Rotation paths and how fast each direction turns (degrees each step):
Each turn is a multiple of 5 degrees from 10 to 175, or 0.
Each row of a path follows its step; steps can be skipped.
Path 1:
step 0: [-0.05 -1.00  2.09 -0.03 -3.68  0.20 -1.82  2.32  0.13 -1.98 -2.98 -0.05
 -2.20 -2.86  5.09  0.27 -2.39  0.32 -1.37 -0.86 -2.32  1.43 -2.12  2.80
 -3.32 -1.95 -1.23  0.35 -2.91 -3.02 -1.73  2.11 -1.60 -0.90 -1.31 -0.38
 -1.59  2.79  2.55 -1.64  1.82 -0.56  3.80 -0.69 -0.20  3.12]
step 1: [ 1.63 -2.63  1.03 -0.97 -0.09 -1.20 -1.24  1.08 -5.19 -2.76 -0.64 -1.18
 -2.58  0.74 -0.35 -2.09 -3.32 -0.71 -0.40  4.46  2.61 -4.00  0.75  1.85
  0.82 -1.21  3.11  1.64  0.05  0.38  0.07 -0.87  1.73  2.93 -1.03  1.93
 -1.98  4.92  0.31 -0.78  0.33 -0.74  1.26 -0.38  1.70  3.77]
step 2: [ 1.62 -0.19 -0.21 -1.20  3.27 -1.59 -0.27  1.89 -1.58  3.22 -1.56 -2.76
 -0.92  1.53 -0.04  0.21 -1.54 -2.86  1.68  4.05 -0.52 -4.95 -2.59  0.06
  0.64  2.53  1.61  0.49 -1.55  4.14  2.94  1.18  2.32 -1.65  1.29 -0.15
 -1.06 -5.15  0.08 -2.04 -0.54 -1.00  1.76 -2.25  1.89 -1.03]
step 3: [ 2.74  1.35  1.79 -1.80  1.15 -1.69 -1.01 -2.39 -0.13  1.36  1.97  2.78
  2.10  1.87 -2.00 -2.29  1.79 -0.79  2.26 -1.96 -3.92  0.51 -2.55  1.02
  2.56 -0.64  0.12 -2.20  0.59  6.28 -2.84  3.54  0.75  0.70  2.29  0.20
 -0.07 -1.67 -4.19 -0.49 -1.02 -2.36 -0.81  0.47  0.16 -1.39]
step 4: [-1.13  1.10 -1.49 -3.77 -2.07  2.86  1.38 -2.16  4.54  4.26  0.09  3.66
  1.34 -2.42  1.69 -2.51  2.41  3.26 -1.76 -1.21 -1.45  3.03 -1.34  1.79
  1.14  2.63  0.18 -1.66  1.62  1.27  1.62  0.60  1.91 -0.08  1.38 -1.62
 -0.76  2.15 -0.57 -3.43  2.42  0.63 -1.85 -0.78 -1.11  1.75]
step 5: [ 2.22  2.76  3.57 -2.75 -0.98 -0.77 -3.36 -2.10  4.00 -3.71 -1.38  0.17
 -0.37  2.06 -0.19 -1.45  0.76  0.33 -0.28 -2.54  1.81 -0.39  0.39  0.76
 -0.01  1.86 -0.18 -0.10  3.97 -5.76  2.09 -2.12 -1.94  0.12  0.19 -2.06
  0.89  2.89  2.51 -2.88  2.35  0.61 -1.11  0.28  0.86  1.41]
step 6: [ 0.60  0.63  0.78 -0.77 -2.81  0.00 -0.02  1.41  1.23 -1.95 -0.96 -1.60
 -3.30  1.83 -0.26  4.06  3.15 -4.53  1.26  1.68  1.30  0.74 -1.63 -0.14
  0.31 -1.19  2.73  0.71  0.12 -1.16 -0.09 -0.18 -1.66  2.44 -5.38 -2.19
 -2.15  0.07  5.26  0.44  0.10  2.39  1.58 -3.73 -1.21  1.01]
step 7: [ 2.37 -1.06 -0.78 -1.94 -1.96  1.39 -1.83  0.10 -3.29 -2.11 -1.14 -2.49
  0.19  2.87  0.19 -0.67  3.97  1.53  0.01  0.50 -0.04 -2.04  0.45  2.05
  2.48 -2.57  3.00  3.32 -2.66  1.66 -0.81  0.53  2.29 -0.86  0.04  3.15
  1.76 -1.78  2.97  5.68 -1.30  0.28  3.82 -0.34 -0.56 -1.35]
step 8: [ 0.25 -1.46  1.02 -0.17 -0.20  0.66  0.00 -0.13 -1.82  5.07 -2.81 -2.41
  0.37 -3.43  3.34 -0.39  0.23 -1.20 -0.88 -0.79 -1.41 -3.21 -4.29  4.15
 -1.00 -0.61 -0.23 -0.17 -1.79  2.27 -4.00  1.65 -1.56 -2.89  3.03  4.37
 -1.02  0.11  0.56  0.98  0.47  2.13 -0.25  2.03  0.81 -1.69]
step 9: [ 0.22 -0.26 -0.44  1.09  1.47 -1.43 -1.81  2.49 -3.13  0.60 -0.51  2.53
 -0.68 -1.62 -2.98 -3.89 -2.31 -1.94 -2.41  0.01 -1.65  1.76 -1.72  5.40
  1.61 -1.15  0.72 -2.61  2.67 -0.68 -1.08 -0.41  2.24 -0.86  2.96 -0.85
 -1.78  2.94 -3.45 -0.89  4.33  0.31  0.16  1.80  3.10  0.00]
[ 0.31  0.96  0.62  0.36 -0.17 -0.30  0.12  0.35 -0.32 -0.08 -0.01 -0.95
 -0.24  1.08  0.36 -0.22 -0.15 -0.51 -0.45 -1.30  0.49  0.09 -0.74 -0.17
 -0.52  0.55  0.78  0.05 -1.26  0.69 -0.53  0.18 -1.51 -0.81 -0.39 -0.97
 -0.03  0.46 -1.34 -0.18 -0.30  0.39 -0.46  0.98 -0.76  0.90]
135
[-0.01 -0.75 -0.92 -0.77  0.33  0.18  0.84  0.13  1.25  0.84 -0.72 -0.19
  0.19 -1.14  0.97  0.65 -0.72 -0.49 -0.50  1.08 -0.31  0.32 -0.87 -0.20
 -0.70 -0.37  0.45  0.04  0.58  0.36  0.42  0.38 -0.35 -0.51 -0.93 -0.93
 -0.26 -0.84  0.31 -0.46 -0.46  0.83  0.79  0.90 -0.96  0.06]
175
[ 0.17 -0.04  0.66 -0.15  0.43  0.60 -0.15  0.25  0.61  0.87  1.16 -0.90
 -0.55  0.44 -0.39 -0.63  0.17 -0.50  0.44  0.67 -0.14  0.36 -0.08 -0.28
 -0.63 -0.41 -0.69 -1.12  0.15  0.74  0.47  0.29  1.65  0.10  0.19  0.06
  0.65 -0.05 -1.08 -0.61  1.50  0.05 -0.88  1.28 -0.34 -0.57]
55
[ 1.58  0.14 -0.45 -0.20 -0.61  0.38  0.42 -0.28  0.31  0.26  0.20  0.85
 -0.61  0.00  0.27 -0.46  0.07  0.61 -0.05  0.23  0.18  0.31  0.49 -0.04
  0.09 -0.37 -1.06  1.53 -0.75  0.03 -0.87  1.34 -0.45 -0.45 -0.41  0.70
  0.53 -0.15 -1.23 -0.44  0.33  0.71  0.43 -1.06 -0.67 -1.25]
90
[ 0.59 -1.10  0.16 -0.30 -0.23  0.25 -1.56  0.92  0.08  0.29 -0.48 -0.32
 -0.32  0.62 -0.62 -0.12 -0.50 -0.80  0.12 -0.09  0.93  0.39  0.85 -1.67
 -0.88  0.17 -0.36  0.15 -0.08  0.50 -0.15 -0.10  0.33  0.25 -0.34  0.26
  0.67  0.95  1.19 -0.50 -0.60  0.22  0.94 -0.77 -0.57  1.00]
70
